In the data rows, 128 means zero.
Here are some points, each followed by its number:
[147 165 122 141 101 127 121 101 132 136 119 153 105 140 115 121] 0
[143 160 129 133 121 133 157 112 118 155 132 158 137 127 119 132] 1
[147 155 132 112 101 114 127 133 148 123 120 136 156 159 102 160] 2
[124 100 125  95 132 145 112 156  60 122 113 150 120 159 123 180] 3
[137 109 144 126 144  81 144 151 221  98 124  91 168 108 121 116] 4
[158  98 160  89 111 125 160 137 142  98 126 145 182  80 128 147] 5
[138 117 108 125 129 112 115 141 137 106 119 125 126 183 135 173] 6
[ 94 117 124 116 129 132  97 119 125 121 130 120 100 135 104 129] 7
[128 123 115 112 101 147 109 124  99 128 122 157 114 148 112 159] 8
[113 122  98 118 129 138  92 114 113 126 117 128  95 162 127 145] 9
[170 151 164 122 103 118 180 123 130 116 137 152 181 101 135 150] 10
[ 93 121 146 117 135 135 112 152  99 133 140 114 122 124 108 148] 11
[152  81 160  64 128 134 178 147 122 104 127 149 198  82 123 174] 12
[ 96 199 116 165 122 108  99 106 177 126 140 118 106 152 118 105] 13
[140 143 125 147 107 107 147 128 179 105 140 116 164 133 104 137] 14
[148 134 137 121 105 155 141 137  78 134 119 139 141 149 120 164] 15
[164 140 165 132 132 118 186 152 126 135 128 144 179 116 141 148] 16
[138 105 138 149 139 139 145 160  98 124 120 108 145 142 151 132] 17
[136 124 112 121 160  99 116 142 170 113 130 134 129 161 136 146] 18
[142 104 130 131 164  98 128 151 158 110 124 114 141 126 158 129] 19
[ 90 111 103 161 131 153  97 106 109 155 127  80  94 122 138  82] 20
[157 156 154 156 137 127 165 147  86 153 144 143 139 146 160 140] 21
[150 132 106 163 119 102 133 131 165 101 126 109 134 166 126 124] 22
[140  76  98 110 143 117 101 126 170  94  96 123 132 136 124 134] 23
[174 121 160 102 112 109 187 135 153 115 130 157 193  87 125 144] 24
[154 135  90 137 110  91 122 125 191  95 110 132 153 188 122 166] 25
[148 138 134 123 112 125 147 110 146 129 130 135 148 111 115 115] 26
[102 140 130 146 151 153 116 117  68 172 127 146  75 114 160  91] 27
[138 105 133  87 126 152 124 106  93 133 121 163 119  86 140 131] 28
[150 134 148 123 123 134 162 134 111 132 131 151 146  93 131 126] 29
[133 142 136 141 138 144 123 110 112 147 124 128 115  99 152  93] 30
[ 95  95 101  90 107 181  81 110  67 140 112 138  68 137  84 131] 31
[108 161 119 114 103 131 105 128  96 137 176 127 116 154  94 134] 32
[116  90 126  82 149 139 106 139 101 118 103 147 121 126 112 173] 33
[166 132 129 158 124 102 156 151 167 112 127 121 170 142 148 130] 34
[128 162  99 154 106  96 109  95 215 114 133 122 131 137 102 121] 35
[119 138 153 155 167 186 147 119  45 192 134 125  86  78 189  59] 36
[117 149 140 176 136 101 137 138 169 126 133  96 137 134 145 104] 37
[ 90 112 102 149 133 160  91 106 120 152 127  79  82 138 132  80] 38
[ 99 127 140 120 158 174 115 118  50 170 131 142  80 101 156  98] 39
[140 156  98 135  99 105 124 108 187  98 122 116 150 155  85 143] 40
[140 142 152 132 128 163 157 124  72 164 134 158 127 106 147 104] 41
[164 145 128 177 128  98 159 150 159 139 133 111 154 148 153 127] 42
[114  84  95  82 127 173  90  94  81 130  91 161  87 100 133 113] 43
[107 135 130 116 126 153 110 106  76 154 131 147  85 113 128 109] 44
[141 173  99 155  90  82 130 114 230 115 129 103 156 144  80 113] 45
[110 101 143 112 141 153 114 152  75 132 132 120 114 123 134 144] 46
[123 146 116 141 115 105 109 119 178 116 137 112 126 130 105 114] 47
[142 140 142 133  89 100 146 149 159 106 134 115 167 142  87 156] 48
[ 95 134  91 132 124 165  97  77 100 172 125 130  66 129 133  82] 49
[108 150 128 146 129 175 123 111  61 159 140 134  97 134 127 114] 50
[143 159 135 142 138 107 168 146 141 124 133 137 163 156 126 167] 51
[109 153  95 131 119 155 103  72 120 158 128 136  76 117 122  77] 52
[ 99 143 155 139 157 109 139 187 129 123 146  93 142 137 132 140] 53
[146 138 150 134 116 108 166 141 147 126 142 137 170 109 131 135] 54
[ 90 106 133 116 131 134 108 141 121 128 133 106 115 131 117 124] 55
[167 180 192 169 143 104 215 163 125 141 153 129 188 104 173 124] 56
[122 103 147 127 144 154 140 132  86 153 132 116 122  80 158  87] 57
[116 109 119 157 164  99 122 156 181 129 130  73 127 151 162 117] 58
[148 105 129 127 151 123 138 139 132 121 114 126 126 119 162 119] 59
[130 163  94 161 119 188 117  78  64 184 140 147  72 111 155  71] 60
[111  98 130 139 172 107 112 175 120 118 130  95 126 172 150 151] 61
[145 102 118 108 125 137 126 101 141 124 121 135 123  80 143  82] 62
[112 104 122 110 139 139 114 158  81 117 124 124 115 183 121 179] 63
[132 113 106 118 111 133 123 112 161 102 115 132 128 113 125 115] 64
[ 88 154 144 170 148 115 112 162 132 136 142  92 112 161 132 129] 65
[121 124 157  93 120 127 138 155  96 127 142 144 156 139  98 188] 66
[118 108 113 115 143 184 118  81  71 168 114 149  81  84 158  72] 67
[128 124  97 122 110 144  96  93 148 126 117 134  95 112 114  97] 68
[148 116 105 134 114 109 118 139 174  97 120 116 151 167 118 154] 69
[130 116 151 118 136 145 134 130  97 139 133 151 123  80 150 127] 70
[105 143  97 128 111 164  92  87 105 153 128 127  83 127 119  89] 71
[163 101 101  97 100 126 118 119 143  91 105 150 155 180 111 201] 72
[134 157 173 168 162 129 170 134 107 169 161 126 126  60 190  62] 73
[153 123 149  99 123 118 169 145 145 123 137 133 174 108 116 135] 74
[122 137 113 131 128  85 111 127 225  88 139 114 145 135 102 132] 75
[122 101 142 106 134 126 123 149 127 110 122 126 132 136 118 143] 76
[102 156 140 153 155 174 140 112  66 177 137 132  83  97 171  72] 77
[114 125 149 101 124 140 101 143 101 127 130 124 120 123 107 141] 78
[128 121  93 130 129  93 108 110 192 107 111 119 119 152 118 132] 79
[101 125 110 143 142 159 110 100 117 146 120  97  88 128 138  72] 80
[144  97 110 144 150 113 124 127 176 109 121  98 144 153 140 123] 81
[ 91  97 107  74 124 129  67 145  90  97 112 136 102 180  87 220] 82
[132 151  89 127  96 168 110  83  92 143 118 147  84 158 105 123] 83
[141 100 171  99 122 112 178 172 126 116 143 125 188  78 128 154] 84
[ 95 158 151 153 133 153 125 120 111 171 154 101 103 103 150  82] 85
[143 140 157 139 124 137 161 137 105 146 137 136 147  99 148 120] 86
[ 83  94 147  89 130 145 111 148  77 137 149 119 128 105 112 149] 87
[165 150 131 136 119 148 163  97 105 154 125 162 130  95 154  95] 88
[122 120 125 118 128 136 119 112 129 127 122 129 120 102 122 115] 89
[174 136 141 191 148  72 167 168 200 121 139  84 180 142 172 109] 90
[128 152 116 133 118  87 123 106 199 114 126 126 130 125 104 102] 91
[ 97 188 121 164 117 108 112 117 156 138 143 127  97 149 116  99] 92
[148 152 159 140 112 116 165 149 130 134 141 137 176 127 128 151] 93
[154 155 130 119 104 114 131 115 137 123 127 166 143 152 110 175] 94
[139 139 145 127 113 134 153 128 108 138 138 147 141 106 133 123] 95
[153 115 123 113 113 132 144 103 135 121 114 145 140 100 122 115] 96
[121 129 120 167 169 128 110 132 129 136 124  97 104 117 176  74] 97
[122 136 102  98  96 190 102  77  32 160 117 181  75 144 113 135] 98
[124 109 174 100 142 111 154 157 135 121 152 139 162  70 141 145] 99
[124 185 112 139  98 128 138 115 114 143 140 156 109 169 100 133] 100
[153 114 125 138 151 119 140 138 151 121 122 129 138 110 160 116] 101
[168 150 130 169 132 111 165 143 157 126 129 112 155 151 154 119] 102
[112 131  91 155 130 124  92 132 148 113 109  97  99 190 112 129] 103
[102 128 102 125 127 150  95 117 105 124 120 119  85 152 114 115] 104
[153 114 162 123 119 109 171 130 152 121 127 133 182  90 132 142] 105
[111 140 164 119 144 119 130 146 122 128 153 136 142 107 124 156] 106
[112 133 155 168 175 170 159 134  56 198 149 118  98  75 192  57] 107
[105 111 107 102 131 191 113  75  69 165 108 152  72  91 141  66] 108
[160 157 135 121 114 110 156  96 170 139 146 157 160  87 124 107] 109
[129 115 138 121 154 128 124 147  96 131 125 134 123 128 152 136] 110
[117  97 161  94 142 121 124 146 125 123 134 141 140  98 129 147] 111
[126  96 123 111 124 141 108 116 137 118 117 120 130 111 125 122] 112
[116 134 114 137 119 129 103 141 121 122 127 111 123 189 115 156] 113
[128 158 145 166 136 146 154 120  88 169 144 118 115 111 165  80] 114
[145  97 105 149 148 109 126 147 170 104 109  91 137 150 141 119] 115
[167 166 161 178 129 110 187 165 100 141 152 133 156 130 169 129] 116
[110 150 148 173 162 173 148 121  50 186 144 117  87  89 183  63] 117
[107 133 139 141 151 154 125 123  73 165 129 134  90 105 164  94] 118
[ 88 101 142 100 135 144 113 143  95 126 131 119 120 120 113 137] 119
[105 134 134 127 128 141 114 131 104 134 132 125 109 125 122 129] 120
[133 140  96 160 132 107 112 117 176 117 117 112 134 173 139 139] 121
[137  95 101 144 147 111 103 145 187  97 110  80 142 155 139 130] 122
[181 116 125 147 127 135 163 114 141 133 125 121 153 104 160  90] 123
[144 120 134 122 125 115 140 146 133 115 129 129 153 140 128 144] 124
[136 118 123 124 133  91 125 140 197 101 127 113 158 124 123 132] 125
[150 165 178 137 137 107 183 132 131 142 144 150 163 102 154 119] 126
[ 97 111 116 117 130 145  92 125 120 129 118 112  94 135 118 115] 127
[133  70 121  61 109 144  98 130 122  91 109 137 140 113  99 171] 128
[124 101 130  90 116 163 110 136  59 136 126 146 109 111 107 141] 129
[119 125  94 131 123 132  86 116 108 127 122 130  88 179 122 150] 130
[124 128 182 131 144 109 162 171 134 125 150 113 172  84 137 132] 131
[ 92 173 140 135 131 100 106 146 156 111 148 109 127 156  89 151] 132
[116 151 163 161 143 142 145 140  92 173 154 120 129  74 167  79] 133
[128 135 103 139 132 112 118 133 146 130 123 124 111 178 121 140] 134
[150  95 117 111 118 144 125 143 113 113 103 136 136 173 113 176] 135
[134 112 160 132 149 135 153 140 110 144 137 118 145  79 153 102] 136
[114 100 110 111 132 184 109  93  62 165 109 145  80 100 146  87] 137
[ 77 108 136 117 147 138 113 132 113 129 141 112 115 120 114 126] 138
[160 127 152 116 114 131 168 134 116 141 138 149 160 105 124 126] 139
[138 102 131  84 109 109 130 141 150  96 119 140 160 137  92 175] 140
[122 160 139 165 123 100 124 161 155 118 139  96 128 148 126 119] 141
[167 192 148 191 119 106 190 123 162 147 146 128 153 117 151  81] 142
[136 114 140 135 140  99 143 150 183 111 141 104 162 102 125 128] 143
[106 159 116 161 136 144 114 114 113 158 136 112  89 129 137  85] 144
[ 83 168 129 135 110 110  97 145 151 119 150 111 114 155  74 149] 145
[138 116  86 141 135  85 114 126 204 101 108 105 127 156 131 122] 146
[131 128 144 150 144 105 143 141 146 139 134 100 138 108 134 102] 147
[162 161 139 142  96 123 155  89 143 150 140 149 154 117 125 127] 148
[121 119 130 128 139 144 124 109 111 143 125 141 100 102 143 109] 149
[181 124 114 152 125 152 159 119 122 130 109 133 138 100 161  99] 150
[149 175 166 178 125 124 165 164  77 158 160 144 136 140 166 129] 151
[100 103 107 125 138 146  93 118 100 126 123 107  90 134 117 106] 152
[127 110 113 127 128  91 101 153 196  86 128  97 157 156 105 159] 153
[159 152 162 175 132  91 184 148 179 130 144 117 163  94 161  92] 154
[114  96 142  77 120 157 113 129  93 112 121 150 113 105 112 135] 155
[125 157 112 170 122 138 127 115 118 148 131 111 100 149 140  84] 156
[110 129  93 120 125 134  79 109 116 120 121 144  89 181 120 158] 157
[173 122 143 169 146  79 161 159 203 110 136  95 184 135 166 114] 158
[165 127 125 124 132  90 159 116 192 104 114 140 170 103 138 131] 159
[130  99 122 116 152 121 124 128 130 119 114 133 120 112 138 122] 160
[113 100 133 109 129 168 117 118  76 140 127 137 105 101 134 111] 161
[113 176  94 134 116 111  99 117 116 137 179 108 112 172 100 119] 162
[123 124 144 124 108 166 148 141  52 139 131 133 121 146 122 143] 163
[141 131  78 183 150 102 103 118 210 110 107  88 112 134 142  75] 164
[117 140 127 161 168 130 122 126 127 141 135 115 103 126 167  90] 165
[129 119 159 133 142 112 155 147 163 116 126 100 158  82 134  97] 166
[134 140 167 160 150 143 165 128  97 176 148 133 123  61 188  72] 167
[115 156 128 181 158  78 128 150 191 116 143  98 129 169 154 117] 168
[ 80  97 102  81 119 131  81 145  81 106 128 132  98 203  82 217] 169
[102 127 119 147 143 158 104 121  84 168 126 127  86 116 148  88] 170
[168 130  90 132 129  72 128 134 215  96 109 126 160 160 119 141] 171
[ 98 148 109 149 128 164  98  79  94 158 132 134  57 132 137  61] 172
[160 152 129 131 118 100 152 141 151 121 138 138 163 154 128 161] 173
[145 147  97 185 107 108 134 135 177 112 122  88 140 193 115 133] 174
[120 115 144 100 127 146 127 122  96 141 134 149 118  91 133 122] 175
[132 154 136 182 140  97 140 143 185 127 141  91 132 133 147 101] 176
[120 114 145 110 128 129 123 131 128 134 143 127 130  80 116 111] 177
[126  87 100  90 121 166 103 101  95 124 107 144  92 115 123 123] 178
[147 127 138 123 141 153 159 121  74 147 124 163 117 111 166 116] 179
[106 129 128 148 147 158 120 121  78 152 126 115  90 121 148  93] 180
[105 132 132 119 134 155 118 117  93 145 133 138  99 111 133 110] 181
[131 123 123 104 108 177 133  96  49 145 110 163 104 117 126 142] 182
[116 100 156  98 139 135 121 163 101 123 139 130 147 100 124 167] 183
[139 137 172 133 123 134 180 162  85 143 145 130 162 124 128 147] 184
[171 122 117 143 108 154 147 113 110 132 118 136 122 123 152 109] 185
[ 97  94 116  86 122 181  91 115  51 138 107 134  89 126 109 143] 186
[135 113 111 108 125 141 111 107 133 118 117 134 112 117 119 119] 187
[139 146 114 106  97 178 122  92  56 154 116 175  95 139 113 136] 188
[165 164 186 158 153  95 195 148 141 132 138 139 181 105 165 133] 189
[ 91 170 108 160 124 117  94 111 161 132 138 112  91 165 106 111] 190
[111 140 131 123 126 112 124 125 158 127 133 127 126 120 115 127] 191
[101  80 117  86 134 129 103 116 160 105 124 112 134 105  91 144] 192
[116 127 125 121 153 171 120 111  48 167 115 146  80 107 168 105] 193
[132 142 106 130 115  95 121 115 197 107 139 132 136 113  92 118] 194
[130 124 109 143 144 137 123 104 132 133 117 125 115 126 153 101] 195
[140 119 154 167 154 105 156 157 160 128 139  91 158  98 165  87] 196
[133 169 130 166 152  69 142 131 210 125 143 114 141 109 137  91] 197
[ 93 102 151  73 129 164 112 140  39 140 135 158 103 113 116 165] 198
[107 143 107 130 139 119 114 128 150 111 113 112 106 182 123 161] 199
[101 149 118 150 131 138 107 129  99 135 140 116  91 158 124 123] 200
[122 119 126 122 128 143 116 111 125 137 132 127 112 108 132  97] 201
[125 141 164 147 154 141 154 138  94 160 141 129 124  82 167  91] 202
[110  90 141  65 133 174 107 128  51 137 114 153 104 104 115 131] 203
[112  54 114  71 140 154 106 142  77 104 104 117 114 155 120 179] 204
[121 115 130 127 157 169 144 121  62 151 118 140  92  92 159  99] 205
[124  92 121 116 143 128 118 123 152 114 105 121 128 125 130 129] 206
[108 160 170 158 156 135 165 123 101 157 156 120 126  79 183  80] 207
[132 129 112 123 144 150 138 102  72 149 104 161 103 130 148 131] 208
Which three points above are nearest to each new point? Their numbers follow each, nearest first.
[166 118  97 144 116  76 120 128 220  89 111 120 171 151 115 159] 171 25 69
[143 130 136  97 109 186 138 106  21 158 125 204 104  97 145 153] 182 188 98
[140 124 127 131 106 168 152 104  51 148 142 152 123 106 138 110] 41 179 182
[160  90 113  93 110 146 111 133 104  94 107 142 147 173 125 185] 135 72 6
[115  59 117  74 139 159  84 144  67 105 105 141 107 155 117 186] 204 3 33
[142 177 103 188 119 123 125 115 149 141 134 117 109 166 139 101] 156 92 13
[106 182 133 141 104 134 133 108  90 146 141 142 113 170 108 151] 100 32 200
[100 128 158 131 149 116 134 168 115 126 148 104 147 141 135 164] 53 106 11
[ 81 119 116 100 133 172  90 113  56 151 114 132  77 131 116 123] 186 31 44
[136 125 149 155 132 105 141 149 161 131 139  97 146  96 138 102] 147 166 196
[105 125 123 137 139  97 105 156 172 103 133  93 133 162 114 146] 153 18 132
[124  98 149 113 144 147 133 130 108 145 126 124 119  78 158  95] 57 136 70
[110 147 116 140 123  81 115 124 226 106 129 100 149 126 107 149] 75 125 35
[135 105 161  92 135 128 153 131 124 136 134 153 157  57 146 124] 99 70 29
[116 153 122 169 141  70 133 136 209 114 143 108 138 105 118 104] 197 176 91
[101 116 146  96 132 141 124 119 103 135 140 135 124  96 112 121] 175 177 119
[118 150 125 121 119  68 124 121 220  84 148 118 157 128 109 150] 75 125 194
[141 141 102 126 102 160 122  95  96 142 120 148 108 141 103 125] 83 8 188
[152 130 124 128 119 138 138 148 106 124 121 143 139 164 128 160] 15 135 124
[156 137 143 128 131 141 156 107 102 156 128 168 127  83 162 106] 88 179 41
[153  93 123 138 163 104 150 122 166 129 116 128 151  92 169 100] 101 59 19
[139 189 122 162 104 126 144 122 123 151 155 137 129 157 114 123] 100 1 0
[128  47 130  39 128 143  91 139 131  88 103 142 154  97 105 191] 128 33 192
[113 113 122 114 123 105 105 151 168  92 131 103 149 150  95 162] 153 69 125
[140 138 140 130 112 142 142 141  92 136 130 132 142 145 129 137] 15 95 163
[136  97 139 148 172 106 137 159 145 117 124  96 142 120 167 118] 19 101 59
[134 137 142 161 124 130 151 143 133 136 139  96 148 122 140  98] 147 37 196
[149 139 135 136 100 126 163 128 138 143 128 134 150 125 114 134] 26 54 1
[117 137  83 146 121 105  99 101 195 116 116 103 101 167 106 114] 79 146 35
[132 141 128 158 134 128 142 125 157 133 131 107 121 102 143  76] 147 37 30
[115 102 135  89 122 163 104 124  65 125 119 150 107 113 113 143] 129 155 203
[118 122 158 120 142 101 134 157 155 121 143 111 153 112 126 139] 143 106 131
[112 127 100  99 124 134  88 115 102 103 115 146  91 184 112 163] 157 130 9
[ 66 139  86 112 121 140  38 137  94 105 125 116  72 236  79 193] 169 82 157
[133  98 140 131 169 113 129 149 139 114 118 118 133 127 157 139] 19 59 101
[125 137 133 121 121 112 126 127 152 118 141 132 137 107 113 128] 191 26 89
[132  59 125  62 122 139  96 120 128  94 109 140 153 104 103 179] 128 33 192
[114 119 152 127 154  97 125 153 181 107 133 105 153 111 132 153] 143 125 19
[110 107 101 108 128 128  83 108 138 112 116 114  97 141  98 137] 7 127 9
[ 90 184 136 152 130 114 114 123 151 135 147 105  96 144 125 118] 92 190 13
[119 115 133 146 150  98 123 173 158  99 128  83 145 174 131 153] 61 115 122
[135 137 127 100 103 107 105 122 191  96 132 135 137 115  93 135] 194 47 91
[106 103 130  95 137 150 110 115  86 137 117 141  97 108 127 134] 161 155 175
[112 209 136 164 133  84 121 133 197 109 159 129 137 150 113 124] 13 132 92
[151 104 143  85 103 135 146 139  99 112 122 154 161 124 111 176] 66 140 15
[157 141 116 149 118 143 151 103 108 152 118 150 127 100 148 102] 88 185 150
[111  64 101  65 136 155  84 142  71  99  88 142 107 162 112 198] 204 82 3
[119 144 134 125 155  89 114 143 169 118 140 137 132 139 133 161] 18 191 125
[111  58 110  80 138 164  87 150  74 122 106 120 103 157 114 166] 204 3 33
[147 125 141 128 111 142 151 146 101 133 119 123 151 147 127 147] 15 124 17
[146 177 144 146 112 100 159 125 175 120 156 137 159 127 107 120] 14 54 109
[115  92  94 107 128 172  91 100 102 125 111 144  82 120 113 114] 178 43 152
[101 139 124 125 117 183 110 103  47 144 120 142  87 151 116 133] 50 188 44
[148 114 151 109 106 119 143 151 153 112 129 124 167 101 115 135] 74 105 54
[148 134 132 112  97 159 143 118  81 148 128 151 131 142 110 142] 15 163 8
[155 170 194 175 124 115 213 162 134 140 164 117 205 106 172 131] 56 189 116
[129 116  79 122 130 106  83 119 171  99 112 132 116 180 113 158] 79 199 6
[132 115 113 120 132 113 114 124 155 107 115 134 125 142 129 137] 206 18 64
[118  87 122 114 145 163 114 106  86 145 108 137 108 112 145 105] 161 149 137
[106 131 145 103 108 129 121 157 115 117 143 116 151 150  77 180] 66 11 78
[104  49 116  70 155 158  94 143  90 121 103 126 107 145 138 172] 204 33 3
[126 142 151 150 124 148 157 134 102 154 141 117 140 111 142  98] 86 114 95
[144 159 115 191 118 159 136  98 102 152 135 119  91 135 157  55] 156 144 114
[107 151 162 153 153 114 144 156 122 144 148 100 136 127 136 131] 53 147 65
[167 135 126 110 107 121 150 118 128 123 120 168 155 129 126 161] 94 124 173
[126 108 147 121 154 125 135 163 100 127 132 131 134 131 149 150] 110 17 76
[143 129 146 155 145  89 148 163 190 111 138  98 168 112 145 129] 143 158 4
[167 132 152 126  88 131 162 138 126 122 131 147 184  98 119 156] 10 139 93
[130 105 131 114 123 142 128 124 101 131 127 140 121  94 128 119] 175 89 70
[148 139 146 127 113 118 149 140 145 120 133 151 148 113 124 138] 54 26 124
[121 127 114 155 146 134 124 119 109 141 122 125 105 129 142  98] 195 165 149
[129  64 117  58 132 121 102 124 146  94  97 137 141 106 113 166] 128 192 33
[153  84 102  98 115 142 110 125 110 104 103 134 148 170 115 186] 135 72 6
[112 144 128 171 166 139 129 124 125 143 141 102 105 140 177  98] 165 97 144
[126 156 104 148  90 113 117 128 185 106 128 100 143 167  83 128] 40 47 174
[121 161 160 148 141 111 141 144 141 143 153 120 143  97 139 113] 147 86 106
[160 189 166 157 114 109 190 117 133 151 159 162 165 108 154 116] 126 142 189
[118 137 146 153 141 110 141 144 171 132 141 105 144  94 129  92] 147 166 37
[160 107  90  97 116 118 106 132 144  95 102 150 135 183 107 182] 72 135 6
[138  68 109  59 110 133  91 104 154  95 104 154 136 116  92 164] 128 192 140
[112 115 162 140 141 140 139 158 106 141 140 100 142 102 143 113] 136 57 86
[123 157 122 119 114 148 115 120  76 133 117 166 102 188 129 178] 8 157 15
[159 113 114 134 132 116 138 130 144 110 118 140 143 142 145 147] 124 101 59
[155 122 135 131 124 107 153 114 189 112 131 140 174  85 146 123] 159 105 109
[145 129 104  97  94 174 125  82  87 136 110 168 102 131 107 118] 188 83 182
[156 137 118 146 124 114 123 147 139 115 127 122 138 152 135 152] 124 173 6
[135 120 146 131 132 128 137 141 130 129 126 120 139  90 130 116] 177 136 147
[168 104 168 124 146 144 189 138 100 148 133 139 168  50 175 102] 136 86 29
[ 84 148 147 126 121 136 111 150 110 148 157 114 121 149 109 155] 11 120 32
[127 152 140 139 126 118 140 142 123 117 127 125 142 170 140 169] 51 124 173
[ 73  91 120  78 120 193  92 115  38 136 115 133  71 133 109 138] 186 31 203
[155 113  95 140 118 105 113 144 165  92  99 105 133 186 120 147] 69 22 25
[ 78 161 122 131 111 116  86 138 148 115 150 112 116 171  78 158] 145 132 113
[149  93 121 122 146 102 134 142 175 103 113 123 149 130 144 128] 19 81 125
[104 138 115 110 121 104  94 133 154 111 133 132 120 166  97 177] 199 113 132
[127 129 122 131 148  92 106 149 165 105 133 119 132 167 131 165] 18 6 69
[140 119 142 128 118 120 145 143 130 114 121 119 148 137 127 156] 124 76 173
[151  99 137  73 117 120 156 129 134 105 121 159 170  84 109 161] 5 12 74
[154 150 132 148 103 131 168 111 119 150 131 154 131  99 143  94] 88 95 86
[143 101 130 121 143  91 131 137 202  98 116 112 154 107 128 126] 125 4 143
[128 100 108 111 131  93 101 135 206  79 114  97 145 142  98 148] 153 75 125
[ 90 116  89  95 131 143  81 123  99 110 120 145  71 196 106 167] 157 130 9
[103 124 118 153 166 134 118 128 110 145 131 119  96 138 160  97] 165 180 97
[120 106 144  96 124 164 128 111  96 145 129 145 121  84 135 116] 175 28 161
[142 132  75 178 127  92  92  97 235 110 106 100 110 142 137  74] 164 146 35
[132 154  83 186 142  94 112  95 228 116 130 103 116 148 138  73] 164 35 146
[172 127 100 153 120 106 138 146 160 102 116 118 142 175 122 136] 22 69 34
[116 142 142 163 148 128 135 142 119 144 133  99 119 126 151  99] 165 147 97
[120 101 123 117 148 118 108 146 136 108 120 124 121 146 130 150] 76 206 160
[113 128 128 130 133 138 113 126 104 135 126 123 105 132 130 119] 120 181 201
[132 151 124 147 132 127 146 133 120 129 120 125 134 173 147 141] 134 51 124
[138 142 138 134 106 131 148 134 105 131 126 138 144 148 119 152] 15 124 1
[113 137 159 154 171 169 177 127  53 195 151 116 104  80 188  52] 107 36 117
[144 108 110 140 130 102 121 146 172 102 111 115 141 179 128 163] 69 6 25
[108  90 122  86 127 130 109 126 153 107 118 117 130 110  97 138] 192 112 206
[163 130 157 118 111 130 178 137 122 136 136 150 167  93 126 141] 139 29 10
[109 109 133 100 129 139 122 113  99 134 130 136 109 102 128 113] 175 181 161
[141  93 109 125 121 122 140 131 148 110 105 115 150 128 117 130] 206 64 124
[129 149 116 135 113  74 115 122 240  76 140 107 154 154  97 152] 75 153 40
[159 164 140 134  96 138 159 115 102 138 121 160 145 135 120 145] 1 95 15
[ 87 172 122 129 111 112  97 131 156 121 147 119 114 167  77 163] 145 132 190
[157 141 125 122 114 152 166 100 104 146 132 164 126 111 142  98] 88 185 95
[130  66 100  97 150 121  98 121 156  88  93 117 122 142 134 146] 23 206 112
[108 133 142 135 149 107 128 125 145 123 121 121 119 132 135 116] 191 147 160
[113 126 169 143 145 113 132 189 112 132 156 108 133 134 139 151] 53 106 11
[ 90 175 148 156 132 141 131 109 109 169 166 125  93 108 152  70] 85 144 114
[192 161 124 154 108  90 173 117 202 125 127 129 178 109 125 114] 159 109 34
[105 101 135 108 149 120 108 144 142 114 124 115 134 128 127 156] 76 206 55
[ 87 126  70 136 129 117  69 123 152  98 113 100  86 210  95 146] 103 199 157
[109 102 131 109 138 118 112 147 132 108 116 123 129 126 111 157] 76 206 55
[114 140 161 150 158 110 139 166 131 133 144 103 140 136 143 148] 53 106 65
[119 116  85 155 128  82  98 144 209  97 113  90 117 180 111 128] 146 79 122
[111 132 144 137 132 129 124 138 127 139 146 115 129  99 117 113] 177 120 89
[138 170  94 150 118 131 122 114  99 139 124 155 103 191 144 146] 100 130 134
[140 157 100 126  79 121 125 100 163 116 125 134 140 162  80 148] 40 2 94
[141 148  70 192 148  99 108  94 203 129 113  94 105 162 145  83] 164 121 146
[ 95 116 127 114 135 137  96 150  94 117 124 124 104 173 112 165] 63 113 9
[113 127 156 125 137 120 136 154 141 123 145 106 152 103 118 137] 106 131 147
[126 121 127 177 161 115 124 131 143 139 118  77 109 118 181  85] 97 165 58
[123 147 115 122 126  87  95 128 214  96 132 124 138 150  97 149] 75 153 79
[129  88  91 119 136 116  98 130 169  96 112 120 116 156 124 139] 23 79 206
[111 186 122 167  91 128 120 122 112 150 144 122 116 182 107 146] 100 162 200
[110 146 134 149 119 129 107 138 144 126 151 105 136 108 117 140] 191 47 120
[164 159 169 183 141 120 174 171 114 155 150 123 168 133 184 132] 116 151 21
[149  80 112  90 121 112 122 145 157  89 106 125 161 155 114 172] 140 72 69
[111 117 108 133 126 147 105 111 118 129 120 120  98 108 136  95] 201 149 89
[165 136 123 143 134 146 164  87 116 163 119 155 135  92 163  82] 88 150 123
[135 116 129 118  99 104 127 142 165 106 132 112 158 147  84 158] 48 140 69
[133 141  81 172 133  96 102  98 223 109 114 102 103 150 134  80] 164 146 35
[137 135  96 148 132 132 109  93 133 137 123 122 107 142 149 103] 195 156 201
[126 105 103  98 118 164  95 100  95 124 103 143  88 106 123 110] 178 43 187
[124 130 119  96 107  91 116 121 209  94 130 135 137 118  77 130] 194 75 91
[132 135 102 103  98 183 117  80  63 157 114 175  88 129 117 118] 188 98 182
[111 134 114 104 119 171 119 106  56 156 120 159  78 131 117 105] 44 188 182
[113 160 129 142 124  98 116 136 172 118 141 112 129 139 110 127] 47 191 141
[124 113 158  90 128 127 144 159  94 119 136 143 155 131 115 187] 66 183 111
[117 180 129 137  93 139 136 117  88 143 139 150 105 168 102 149] 100 32 0
[ 98  76  96  68  99 159  63 124  70  99  96 158  82 162  85 194] 82 169 31
[114  97 150 105 144 166 133 136  62 142 131 133 112  91 137 115] 161 175 205
[170  94 130 109 151 144 160 130 121 119 106 149 151 104 164 127] 59 101 150
[176 122 131 145 119  89 164 130 210 104 118 126 180  99 141 120] 159 34 143
[ 98 115 138 115 140 154 114 133  86 149 134 133  85 113 134 126] 181 161 44
